In the rows, zero is written as 128.
The same turns and mirrors carry the whole set onto itself and the rows of a family onto each other. Which other rows belong to the same family as each row named below? List them in the order they appear above.
These 32 rows form 4 families of 8 rows each.
vul: [154 123 136 151 146 110 122 160 142 130 114 131]
tosi: [134 129 106 107 104 142 122  78 113 140 109 129]
nenad: [ 95 103 124  92 151 114 127 140 136 135 128 122]
fumu: [140 116 112 107  95 132 109  86 120 155 107 129]
punun: [154 141 133 122 150 123 111 114 134  97 113 163]
Norul: [160 137 138 127 148 128  97 113 133 109 121 150]
Pag: [156 126 135 145 154 104 114 150 145 124 114 143]
sef: [ 98 118 124  87 152 117 115 126 149 155 118 131]
nege: [133 119 103 115  95 141 120  83 110 145 114 131]
turug: [154 145 127 120 147 122 103 109 135 114 116 165]
rim: [104  99 104 105 139 124 154 135 119 105 114 143]
Feg: [104  93 102 114 135 122 151 144 123 118 112 153]
neb: [128 159 135 124 144 117 127 106 137 147 142  92]
Sipu: [137 144 110 152 120 121 172 118 111 110 129 123]
Zazo: [148 101 108 135  90 117 127 120 116 163 107 127]
fotav: [134 129 105 121 101 147 109  86 119 158 119 133]
nutif: [138 152 120 153 120 112 171 115 113 119 136 112]
maval: [125 153 122 144 130 122 168 105 115 108 145 116]
vuf: [146 112 106 149  98 128 127 128 124 170 116 124]
duto: [111 104  97 118 129 123 161 140 119 116 105 157]
Suz: [ 90 104 118  90 152 122 124 132 140 141 120 136]
sif: [166 124 131 154 144 118 112 144 136 115 120 147]
Kavet: [ 91 105 119  96 147 106 136 136 139 150 126 135]
zotel: [164 129 124 151 142 108 116 149 140 130 116 156]
Nat: [141 106 108 138  97 123 123 122 122 173 115 111]
num: [133 144 120 134 122 115 176 109 108 110 131 112]
zam: [142 106 110 140 106 114 132 137 125 174 105 108]
rasub: [125 144 141 120 137 105 149 111 127 140 143  84]
razo: [147 145 127 116 143 135 115 100 128  97 115 155]
tado: [117 153 137 139 139 110 145 119 138 136 154  94]
pep: [128 161 136 130 138 109 138 100 130 138 147  93]
Nazur: [ 95 105 103 102 135 121 156 127 121 121 118 154]

The rest of the family of sef: vul, tosi, neb, Sipu, duto, zam, razo
The rest of the family of Zazo: fumu, Norul, maval, sif, Kavet, tado, Nazur

The same turns and mirrors carry the whole set onto itself and the rows of a family onto each other. Which other rows belong to the same family as each row named below? List them in the order they appear above.
These 32 rows form 4 families of 8 rows each.
vef: [128 142 132 129 122 147 111 154 131 156]
kisur: [139 153 146 134 135 132 120 158 117 136]
ziveb: [ 85 169 149 155 110 124  96 117 105 149]
Nivin: [124 150 134 131 128 150 115 147 112 157]
suto: [142 138 151 132  99 103 125  98 120 168]
dulez: [ 92 180 130 153  88 123 105 107  97 151]
Dufi: [132 126 136 132  69 138  97 131  95 124]
Kabe: [100 158 136 128  69  81 138 116  82 129]
tifuf: [111 151 128 127  60  74 133 123  91 135]
Ris: [ 87 144 128 125  64  83 124 111 103 127]
lifo: [100 161 129 133 101 112 127 180  87 129]
vaval: [ 95 161 139 131 122  93 146 131 115 176]
Sino: [ 95 165 110 126  90 120 126 170  83 124]
rego: [ 94 171 127 166  92 137 112 116 104 141]
debug: [137 132 142  91  95  89 136 153 108 140]
Tibe: [118 124 133 142  85 140 110 136  88 106]
gafu: [133 135 141 125  88 113 123  87 123 154]
zizu: [108 172 139 118 119  78 136 132 134 162]
Ferul: [ 90 143 123 127  61  89 141 119  95 133]
gilu: [ 88 167 129 117 104 125 125 164  78 128]
leku: [143 136 139 139  83 102 126 106 137 155]
seb: [136 124 147 145  97 105 115 109 136 150]
Vok: [144 121 131 107 101 102 143 162 104 140]
Lol: [ 89 165 143 158  89 126  92 122 104 156]
Las: [133 125 144 146  74 136 113 137  87 116]
kom: [103 175 129 127 117  89 153 139 108 167]
Fonot: [ 99 179 131 112 112  90 139 135 125 170]
zera: [139 141 131 130  71 130 103 138  96 106]
kefa: [141 160 150 132 127 137 110 154 117 149]
pasor: [138 130 120 105  95  95 148 149 116 116]
Zasem: [146 140 127 101 100 104 155 151 106 127]
bitas: [ 85 174 126 115 110 114 132 158  86 117]

The rest of the family of Tibe: kisur, ziveb, Ris, zizu, seb, pasor, bitas
The rest of the family of Ferul: gilu, leku, Lol, Las, Fonot, kefa, Zasem

The same turns and mirrors carry the whole set onto itself and the rows of a family onto each other. Which other rows belong to the same family as each row named below? List them in the order they appear above.
These 30 rows form 5 families of 6 rows each.
kera: [116  92  72 141 114 161 117 140 135 106 121 131  87 136  90 134 103 158
 140 119 122]
sof: [115 139 101 132 121 111 147 134  90 121 119 163 140 112 143 168 116 146
 143 149  83]
Lizin: [113  94  86 126 123 150 129 160 126  85 126 127  77 135 105 134  96 145
 141 118 131]
Sibo: [136 108  89 141 102 137 130 117 130  99 171 105  89 128  82 143 115 134
 120  88 123]
Pok: [135  82  68 151 134 156 131 131 118 134 125 118  89 121  83 141 130 136
 132  99  99]
Neku: [127 155  97 143 123 117 156 127  93 121 142 152 158 147 130 130 113 141
 137 128  75]
sonam: [120 131 106 143 138 101 154 132 118 145 118 145 161 129 118 148 111 112
 149 112  58]
sos: [116  90  78 125 135 173 136 154 138 124 121 126  88 138 103 146  89 131
 119 113 109]
Birap: [138 163 104 123 123 115 161 154 110 113 135 161 159 134 125 156 100 119
 143 115  75]
Nefe: [128 160  96 124 103 102 159 135 122  90 163 161 137 130 134 135  98 131
 129 121  70]
nusu: [105 147 124 121 116 108 133 124 102 123 112 157 124  94 129 155 117 140
 154 151  88]
Nobuv: [145  93 102 125 131 136 131 148 137  87 164 110  99 139  91 135 103 126
 131  74 111]
kaduk: [147  98  83 119 127 169 129 126 128 122 162 112 103 141  96 137 107 137
 113  87 103]
karim: [112  78  77 146 120 116 117 128 147 118 133 114  87  93  86 148 128 128
 128  91  96]
met: [ 90 147  88 109  99 103 145 143 118 124 112 153 127  93 134 155 110 129
 144 146  89]
nef: [137 130 106 116 116  99 142 110 116 139 131 156 152 110 129 164 115 125
 164 112  61]
Dig: [133  88  96 145 137 151 125 148 148  97 153 121 107 148  88 146  93 138
 112  89 108]
karer: [106 103  93 123 105 148 133 140 152 103 139 114  78 132  97 154  81 124
 123 108 131]
mel: [121 151 101 153 129  86 159 144 115 119 140 149 136  99 116 151 106 124
 165 103  57]
fer: [138 116  77 133 109 137 130 138 150  86 171 122  99 135  87 122 105 132
 117  77  99]
bimo: [124 132 101 138 119  76 148 128 120 125 141 142 143  89 113 159 132 112
 137 104  59]
dod: [127  87  86 127 122 148 107 133 136 129 135 102 111 115  73 150 124 138
 133  88 117]
Vemer: [ 92 112  72 119 109 149 123 158 140  97 129 122  85 115 105 141 100 143
 111 122 129]
Tera: [100 137 107 109 118 119 140 118 107 148 120 142 155 124 142 150 103 136
 145 140  82]
Tokaz: [126  75  88 126 123 128 115 135 123 115 127 104  88 103  84 144 132 134
 154  93 119]
Migat: [118 172  99 127 109 108 150 134  96 106 162 146 138 109 135 143 102 152
 150 122  80]
fotin: [137 144 134 126 125  92 139 119 124 128 134 149 142 102 108 152 118 112
 157 105  61]
Vusi: [131 172 126 131 122 114 153 146 110  94 140 164 136 130 122 138  99 128
 139 129  81]
Pamar: [115  93  79 162 113 129 135 139 136 113 123 113  76 113  73 152 118 121
 137 102 120]
mipek: [ 92 145 111 111 120 100 144 137 119 131 132 141 133  89 140 166  90 133
 158 125  76]

The rest of the family of Pamar: Sibo, karer, mel, Migat, mipek
The rest of the family of Nobuv: Lizin, nusu, Tokaz, fotin, Vusi
The rest of the family of Vemer: Nefe, karim, met, fer, bimo
The rest of the family of Neku: Pok, sonam, sos, kaduk, Tera

The same turns and mirrors carry the whole set onto itself and the rows of a family onto each other. Which other rows belong to the same family as each row named below? List them in the order they appear above.
These 40 rows form 5 families of 8 rows each.
kove: [160 166 128 108 106 146 158  82 150  87 114 139 114 145  89 119 146 117
 110 100]
Pim: [162 120 155 171 137 143 122 125 156 108 155 123 119 129 103 106 151 140
  99 149]
Zat: [155 140 102 114 147 160 144 111 148  81  72  93  88 170 134 111 145 108
  84 132]
kovov: [157 133  91 157 122 142 155 125 166  67 129 159  83 116 109  89 154 131
  84 141]
piza: [168 146 127 118 125 145 132 105 149  90 125  77 102 165 122 126 125  76
 129 127]
Tal: [104 126 131 151 121 159 147 132 143 115  93  99  76 118 132 111 160 133
 121 118]
dogev: [179 130 142 128 150 172  97 102 159  83 106 160 121 123  95 101 162 128
 106 109]
lami: [142 109  76 145 121 148 116 140 155  74 120 114  93 113 124  86 136  98
 134 106]
Lozut: [108 132 121 131 113 161 135 149 145 100  94  93  87 123 142 128 161 123
 127 122]
gok: [156 119 153 161 126 153 143 123 162  98 158 123 126 126  82  98 142 135
  99 140]
Lim: [156 118  86 170 123 142 157 135 156  76 134 157  81 120 115 113 145 139
 102 143]
zev: [144 134 108 121 148 141 125 114 136  71  71  89  86 149 145 115 156 106
  81 129]
Tur: [152 125 130 113 151 157 131 113 145  74  72  94  78 155 145 112 155 122
  86 147]
peset: [162 123  81 157 116 152 162 143 151  81 124 149  76 124 111  99 148 152
 106 123]
bom: [174 150 135 110 124 148 128 110 160  87 118  86 105 172 125 132 144  82
 131 121]
Fego: [146 148 115 109 139 155 123 126 133  82  73  90  82 166 143 107 157 116
  86 134]
tusad: [159 105 151 167 138 136 136 127 167  96 152 139 123 138  91 102 143 134
 106 135]
mubik: [133 107  78 159 117 161 114 136 164  71 116 110  98 118 132  96 130 123
 126 114]
barus: [168 157 139  93 125 137 151  81 146  98 122 130 113 134  99 119 142 123
  98  98]
kos: [118 123 126 140 113 153 148 131 147 110  98 101  69 125 152 122 156 127
 134 121]
zemi: [195 124 140 134 165 174 116 113 166  76 124 150 124 136 105 105 159 135
  97 113]
vedur: [155 168 145 101 134 139 153  87 143  78 110 136 106 140  87 123 139 121
 102 108]
vugef: [173 147 128 109 120 138 133 102 174  80 127  89 114 164 128 125 142  74
 108 140]
Kegak: [198 113 136 125 152 162 118 103 158  89 117 152 128 128  90 112 165 127
  98 106]
Gafef: [160 155 142 109 124 144 145  86 132  99 112 139 121 140  90 134 139 135
  97 103]
bol: [118 123 124 126 110 144 135 142 148 118  98  92  80 139 144 134 160 128
 116 132]
Betam: [148 107  86 163 100 161 100 129 165  92 121 115 101 114 122  86 136 110
 128 114]
vimur: [201 126 138 118 143 167  97 102 163  76 126 148 119 131  97 115 161 130
  99 119]
beb: [166 154 129  99 134 144 119 105 173  93 123 111 114 159 130 129 135  74
 124 115]
Ran: [165 130  88 168 134 144 171 129 150  75 141 134  78 125 118  94 157 136
  94 139]
Boduz: [180 161 132 101 133 151 129 109 163  98 115  91 105 161 126 120 133  79
 117 131]
Fem: [159 122  93 157 126 149 157 138 157  79 137 160  77 118 117  90 169 136
  95 136]
Pone: [118 113 132 127 108 154 134 138 133 108  91 100  79 123 128 126 150 130
 137 118]
kelo: [157 120 137 164 129 128 135 143 162  94 165 130 126 127  96 108 137 128
 100 140]
Zolad: [153 134 106 127 154 144 116 120 136  80  84  98  72 156 150 110 166 104
  84 137]
ton: [157 159 142  91 132 144 158  85 138  74 112 137  93 130 102 129 148 123
 111  98]
kek: [141  99  85 164 111 156 108 138 153  87 113 112  98 117 123  82 124 106
 122 120]
nemin: [164 119 164 157 120 153 150 129 170  93 153 126 117 142  91 106 148 135
 106 146]
nif: [191 113 145 117 143 161  93 108 152  67 112 138 127 130  92 115 159 123
  95 116]
sidin: [131 103  91 145 132 161 107 148 171  86 101 109  95 107 132  87 130 114
 124 115]

The rest of the family of kovov: piza, Tal, Betam, Zolad, ton, nemin, nif
The rest of the family of tusad: Lozut, Lim, Fego, mubik, barus, Kegak, Boduz
The rest of the family of vugef: kove, Pim, dogev, lami, Tur, Ran, Pone
The rest of the family of vimur: gok, zev, bom, kos, vedur, Fem, kek

